In the rows, zero is written as 128.
name the system of each run:
trace 1, k_438 (9 x 18):
[[ 62 166 109 147 151 126  45 140 135  93 125 154 107 112 108  86 105  58]
 [143  96 106 124  61 185 173 101 163 106  85 173  82 117 138 137 135  74]
 [184 128 184  69 127 132 100 110 160 163 149  74  95 159 141 154 105 125]
 [109 121  99 128 138  83 137 242 159 136 169 117 110 126 120 122 147 153]
 [155  81 135 151 110 111 215 118  68 141  95 138 156 132 153 112 157 138]
 [107 176 181 117 188 120  69  87 122 172 120 123 170 140 130 120 115 157]
 [ 96 132  77 188 129 150 119 162 166  69 144 180 123  96  88 130 131 154]
 [168  85 136 141  80 131 151  40  83  99 108  91 108 112 141 127 112  97]
 [ 83 165 147  80 143 122  58 142 163 182 155 101 124 164 125 117  90  92]]
trace 2, k_438 (9 x 18):
[[160 152 154 176 178 119 155 128 121 149 127 181 172 140 114 141 143 185]
 [119 135 107 170 148 109 100  72 116 105 128 111 136  69 129 124 135 189]
 [ 69 111 110 149  91 153 104  89 112 109 131 103 152 139  93 110  81 110]
 [149 135 119 126 133 141  98 127 125 105 142 168 102 144 126 100  98  53]
 [132 118 123  81 103 142 131 129 164 130  95 127  74  99 170 135 157 105]
 [139 115 165 100 117 143 158 161 156 157 138  98 130 173 110 159 121 153]
 [163 136 123 156 161  74 136 176 109 136 159 131 126 121 132 120 147 147]
 [ 93 117 111 140 118 110 155 101  99 150  93 123 157  99 154 110 153 154]
 [114 146 152 137 151 164 106 104 122 130 131 144 173 164  97 125  94 136]]
trace 3, k_151 (9 x 18):
[[195 178 117 143 136 122  89  41 141 126 164 135 107 114 121 168  99 102]
 [113  81  77  94  66 166 119  94 135  87 136  69 107  81 136 133 111 150]
 [ 86 111 129  46 137 170 127 192 114 135 120 127 152 170 142 102 122  96]
 [134 179 124 136 167  83 138 179 136 135 105 174 100 103 153 142 182 101]
 [121 135 159 167 114 121 170  99 152 137 106 108 141 120 104 182 149 199]
 [158 122 132 118 157 123  98 127 108 153 191 102 168 169 105 109  76 154]
 [138 104  70 163 110  98 132 131  99  90 146 143 101  92 137  90 128  88]
 [ 66 114 147 122  95 169 156  89 128 140  59 144 154 135 130 119 135 118]
 [140 190 145  99 184 143  65 134 147 139 150 150 134 149 121 141 109 114]]
trace 4, k_222 (9 x 18):
[[134  98 136 150 125 162 113 142 167 115 160 131 132 145  86 115  93 172]
 [165  87 110 120 128 137 125 127  93  87 127 138 108 106 154  85 125  99]
 [ 82 142 156 113 116 110 105 125 152 167  94 122 107 133 143 107 134  88]
 [155 137 148 146 140 146 153 171 163 127 144 170 127 164  94 149 124 134]
 [192 101 128 119 141 109 140 113 102 126 126 119 111  91 172 111 153 157]
 [ 66 110 164 138 106 110 110 124 141 162 114  87 136 144 116 102 107 138]
 [154 133 102 164 139 142 142 157 120 106 167 181 143 161  88 123 100 105]
 [157 131 119 116 151 114 117  87 118 130  96 145 102  68 186 104 168 131]
 [ 72 128 192 128 104 149 107 127 179 153 107  93 126 160  91 140 107 148]]
trace 5, k_103 (9 x 18):
[[ 84 143 140 139 107 183 130  89 166 132  86 163 140 135 106 143 121 118]
 [194 121 114  80 139 164 121 114 126 110 159 125 122 131 140 152 117 138]
 [ 96 127 135 125 107  79 110 145 137 120 125  70  92  97 141 133 140 124]
 [ 88 120 144 125 114 159 163 166 127 139 112 138 163 177 103 129 119 113]
 [180 149  95 126 159 109 144 134 109 148 160 158 137 118 148 140 141 141]
 [ 87 134 148 156 126 104 115  94 131 125  94  98 129  92 129 128 144 163]
 [129 115 137 121 128 172 121 123 110 115 145 134 164 179  95 122  84 116]
 [157 137  74 130 125 101 121 130 130 122 155 140  97  93 153 123 136 104]
 [ 74 124 163 117 112 142 130 112 141 137  65 114 124 116 140 127 149 130]]
trace 6, k_161 (9 x 18):
[[115 125 191 157 146 182 108 109 120  56  93 135 148 155  83 133 110 141]
 [199 138 145 121 101 117 133 105 165 140 149 124  69 142 127 161 113  76]
 [ 68 114  73 119  90 127 114 127 168 132 123 116  96  79 143 110 136 131]
 [135  75 156 109 131 171 159 166 128 123 114 124 156 154 123 114 127 183]
 [188 138 152 125 173  81 103 145 115 128 138 132  97 118 156 109 144 115]
 [ 70 135 132 191 106 103 118 101 138 132 102 132 125 110 110 111 125 118]
 [161 106 128 120 117 161 153 111 143 165 154 145 157 164 105 131  99 151]
 [146 137  96  99 156 127  77 117 116  97 149 121 110  93 155 113 124 120]
 [ 77 112 162 139 104 148 133 131 124  99  83 109 129 140 107 124 124 109]]
trace 7, k_904 (9 x 18):
[[ 62 149 108 153 111 132  91 124 184 112 141  92 121  95  92 163 121 190]
 [160 102 127 124 118 147 163 159  64  60 157  92 150 169  95 159 108 119]
 [116 159 109  86 126  95 106  93  90 146 108 115 109 105 181 121 142  56]
 [ 60 160 120 133 134 152 138 182 180 138 106 168 144 131 104 152 153 152]
 [215 142 143 145 151 117 166 120  92 113 158 129 143 146 121 177 130 154]
 [ 84 127 119 140  98  77  99  75 112 146 114  69 110  82 150 113 129 127]
 [ 59 120 106 124 121 170 139 191 133 118 144 141 178 171  85 123 107 134]
 [217 160 114 123 168 126 129  99  83 104 143 165 127 122 149 147 130  97]
 [ 59 147 146 141  97 121 105  79 166 138  72  96  97  82 138 137 150 136]]
trace 8, k_904 (9 x 18):
[[131 151 190 113 159 136 122 158 110  70  73 129  96 125 137 151 164  85]
 [121 150 156 145  98  81 170 147 155 183 109 129 105 147 128 159 150  90]
 [142 120  77 136 118 103 168 142 136 171 168 123 147 115 133 138 142 181]
 [121 115 120 126 158 123 112 109  79 105 133 100 169 103 136 106 126 180]
 [ 88 146 154 143 149 128  94 125 103 118 116 128 151 151 104 106 104  94]
 [141 149 106 152 115 142 134 118 142 125 133 166 122 142 106 142 111  84]
 [141 129 109 105 107 153 135  97 154 127 126 117 114 106 138 163 132 147]
 [110 123 145 104 131 128 114 164 134 111 138  81 119 130 125 141 126 149]
 [136 121 128 136 135 104 144 164  90 114 126 134 125 132 137 115 139 100]]
trace 9, k_151 (9 x 18):
[[154 150 147 137 152 101  86  89 144 179 170 114 142 145 118 128  92 146]
 [148  91  69 152 100 135 131 135 133  82 166 129 101  99 115 111 111 128]
 [102  89 151 103 111 162 150 112  95 131  74 124 148 141 149  99 135 110]
 [103 181 152 117 163 114  72 147 153 149 125 146 119 136 124 122 127  99]
 [174 130 117 149 107 132 164 137 155  89 132 138  90 110 118 183 153 134]
 [130  94 160  93 120 130 138  95 106 163 121  72 154 136 148 120 125 173]
 [104 140 100 138 154  99  84 188 138 135 176 141 126 139 109  90 105 112]
 [156 111 116 164 105 136 192 127 119  96  94 177 112 111 133 142 158 109]
 [103 134 183 113 142 137  98  66 121 171  92  97 159 136 139 120 121 163]]
trace 10, k_103 (9 x 18):
[[110 157 152 127 109 137  91  82 128 102 127  79 121 140 101 168  94 110]
 [127 107  76 105  79 157 149 149 135 113 161 110 120 140 114 144 104 101]
 [108 128 102  77 130 109 141 153 116 150 112 123 123 106 175 117 163 124]
 [ 94 168 167 125 165 128 123 162 124 131 109 132 157 150 113 155 146 142]
 [167 143 113 164 125 119 160 119 102 105 152 133 145 131 108 166 125 139]
 [105 119 107 136 100 102 123  72 105 158 126  94 138 102 144 115 120 133]
 [ 88 133 118 104 143 171  95 143 136 119 137 139 153 148 109 109 103 128]
 [168 136 103 125 141 135 138 147 113  84 129 156 105 110 141 140 150 101]
 [107 146 161 117 109 104 131  90 125 158  88  95 116 122 147 146 140 107]]
trace 11, k_161 (9 x 18):
[[117 144 164 194 118  96 173 140 149 183 127 154 153 171  83 147 121 143]
 [183 144  57 133 140 110 126  78 116 157 187 142 148 102 142 134 113 154]
 [ 62 129 122 104 126 149  81  84  78 100 111  84 161 119 131 108 107 119]
 [142 131 156 110 127 166 149 183 128 108 138 153 142 201  89 150 106  84]
 [161 155  82 125 128 113 143 122 139 103 115 162  81  73 164 155 169  98]
 [ 59 122 158 118  99 133 135 103 151 155  79  83 143 116 130 143 151 172]
 [168 116 133 119 145 115 140 201 141 144 196 111 140 174 102 139 105 160]
 [147 125  85 156 136  79 131 107  59  95 122 129 116  73 166 102 152 106]
 [ 58 141 183 125 123 144 129 100 130 182  73 134 168 167 111 116 116 115]]
trace 12, k_222 (9 x 18):
[[149 127  73 132 138 145 100 125 146 124 176 165 118 119 119 101  98 118]
 [108 112 131 104 128 161 122 120 143 103  70 149 102  94 160 107 157 120]
 [129 138 190 106 128 140 117 148 143 141 124 106 117 178 107 150 112  99]
 [173 121  99 145 130  89 151 177 140 124 171 134 103 116 130 134 140 138]
 [108  90 134 125 108 119 160 107 109 163  85 118 143 108 161 101 153 149]
 [107 145 160 141 156 134  99 138 118 142 150 129 171 179  87 116  88 124]
 [168 135  89 172 144 112 123 132 120  81 146 164 100  88 130 125 142 126]
 [107 112 160 112  95 139 131  59 141 160  72 107 111 108 154 120 135 123]
 [121 132 140 115 138 155 100 172 164 138 178 126 138 182  77 137  79 131]]

runs to name:
trace 13 (2 x 18):
[[119 167 221  98 201 163 104 124 139 115  41 169 131 128 156 136 178 140]
 [183 139 204 161 126  90 111 145 157  96 162  60  85 155  82 184 110 149]]
 => k_222
trace 14 (2 x 18):
[[155 198  80  75 142 136 131 124 116  95 157 106 131 115 144 226 145 121]
 [ 92 126  81  82 103 112 162 145  95 135 137  58 156 105 148 168 154 173]]
 => k_151
trace 15 (2 x 18):
[[ 80  95 127 136  93 186 149 108 135  87  76 137 134 112 114 121 139 139]
 [179 134 138  70 157 140 109 119  93 147 154 122 141 159 154 118 105  89]]
 => k_103
trace 16 (2 x 18):
[[165  64 107 180  69 141 214  85 167 177 113 174 127 110 129 113 137 174]
 [151 114 135  70 176 131  54  92 142 188 151 106 135 106 171  71 114 179]]
 => k_161
trace 17 (2 x 18):
[[196 126 104 146  96 125 145  72 172 168 166 139 103 124 123 152 107 142]
 [108  79 106  96  99 153 102 122 147 106 136  71 108  91 139 117 120 176]]
 => k_904
trace 18 (2 x 18):
[[138 137 217 136 137 142 136 161 169  93  94  99  99 146  99 183 152 164]
 [191  94 140 147  93  93 178 141 106 148 175  91 126 167 107 147 107 127]]
 => k_103
trace 19 (2 x 18):
[[134 103 205 158 117 106 148 188 121 116 123  99 107 181  89 131 116 102]
 [151 150 124 166 138  58 148 127 139 191 130 164 109 113 150 110 152 116]]
 => k_438
trace 20 (2 x 18):
[[107 145  70 115 150 108 105 165 151 163 203 100 164 120 114 142 116 210]
 [ 91  96  89 151 114 158 170 129  63  50  96 135 166 101 125 122 148 145]]
 => k_222
trace 21 (2 x 18):
[[ 78  96 164 117 122 164  49  77 187 159 142  72 146 132  97  96  75 205]
 [168  72  87 123 134 174 110 211 125  35 181 150 100 136 104  86  97 108]]
 => k_103
trace 22 (2 x 18):
[[145 158 113  73 155 171 124 128 142 156 154 152 165 151 132 155 117 152]
 [152 146 138 150 153 104  95 135 135  77 132 120  87  82 133 136 147 146]]
 => k_904
trace 23 (2 x 18):
[[197  90 162  79 123 122 118  46  96 171  95 125  96 120 197  74 123  74]
 [ 82 175 167 120 141 135  46 164 241 153 147 123  83 145  89 138 104 130]]
 => k_103
trace 24 (2 x 18):
[[ 92 191 104 170 147 161  67  94 152  99 165 162 155 142  66 152  74 112]
 [193 125  86  91 107 173 153  79  85  56 131 122 111 107 148 175 125  93]]
 => k_151
trace 25 (2 x 18):
[[125 131 170 126  93  72 145 155 122 174 144  66 114 176 119 150 112  97]
 [107 121  84 157 113 120 171 177 163 174 162 161 153 140 100 125 125 162]]
 => k_103
trace 26 (2 x 18):
[[168 139 154 144 133  79 174 170 158 192 134 149 109 149 134 145 153 135]
 [117 140  79 166 143  80 115 102 118 151 149 131 144  75 142 108 142 182]]
 => k_161
trace 27 (2 x 18):
[[189 118 130  84 194 124  82  91  74 139 125 156 133 103 190  51 130 117]
 [ 64 136 183 174 138 147  91 126 194 130  66 167 109 115 103  90 132 137]]
 => k_904
trace 28 (2 x 18):
[[105 185 176 117 213  92  65 100 106 165 116 103 176 113 145 119 141 190]
 [ 96 141 131 244 130  93 118 151 126  82 151 150 136 138  53 117 100 123]]
 => k_904
trace 29 (2 x 18):
[[127 125 177 148  92 121  99  45 133 150 139  69 130 152  99 146  78 126]
 [156 108  65  94 109 154  94 138 155 132 192 131 106 137 127 103  80  95]]
 => k_151
trace 30 (2 x 18):
[[138 164  94 149 142 117 116 101 114  95 155 119 135  97 121 166 132 151]
 [105 115 101 114 101 147 146 113  89 107 136  89 163 136 119 150 111 132]]
 => k_151
trace 31 (2 x 18):
[[176  84  87  23 156 188  96 165 163 144 145 166  92 109 190  69 131 126]
 [ 84 107 173 136 144 110 129 214 140  71  59 120  79  87 148 111 199 153]]
 => k_151
trace 32 (2 x 18):
[[ 97  90 108 133  71 120 171 112 144 161 122  88 134 114 127 138 133 171]
 [154 121 147 131 162 128 115 134  94 150 167 134 170 177 109 100  86 124]]
 => k_438
trace 33 (2 x 18):
[[126 104  72 109 114 143 170 170 126 118 176  93 166 114 116 164 139 225]
 [ 97 109 112 126 154  81 130 148  27 112 126  83 171 115 152  83 142 138]]
 => k_103
trace 34 (2 x 18):
[[177  72 144 176 109 119 168  89 174 217 118 196 121 131 136  63 119 145]
 [139  94 168 169 168 157  55  96 160  97 116 169 113 105 112  53 104 171]]
 => k_151
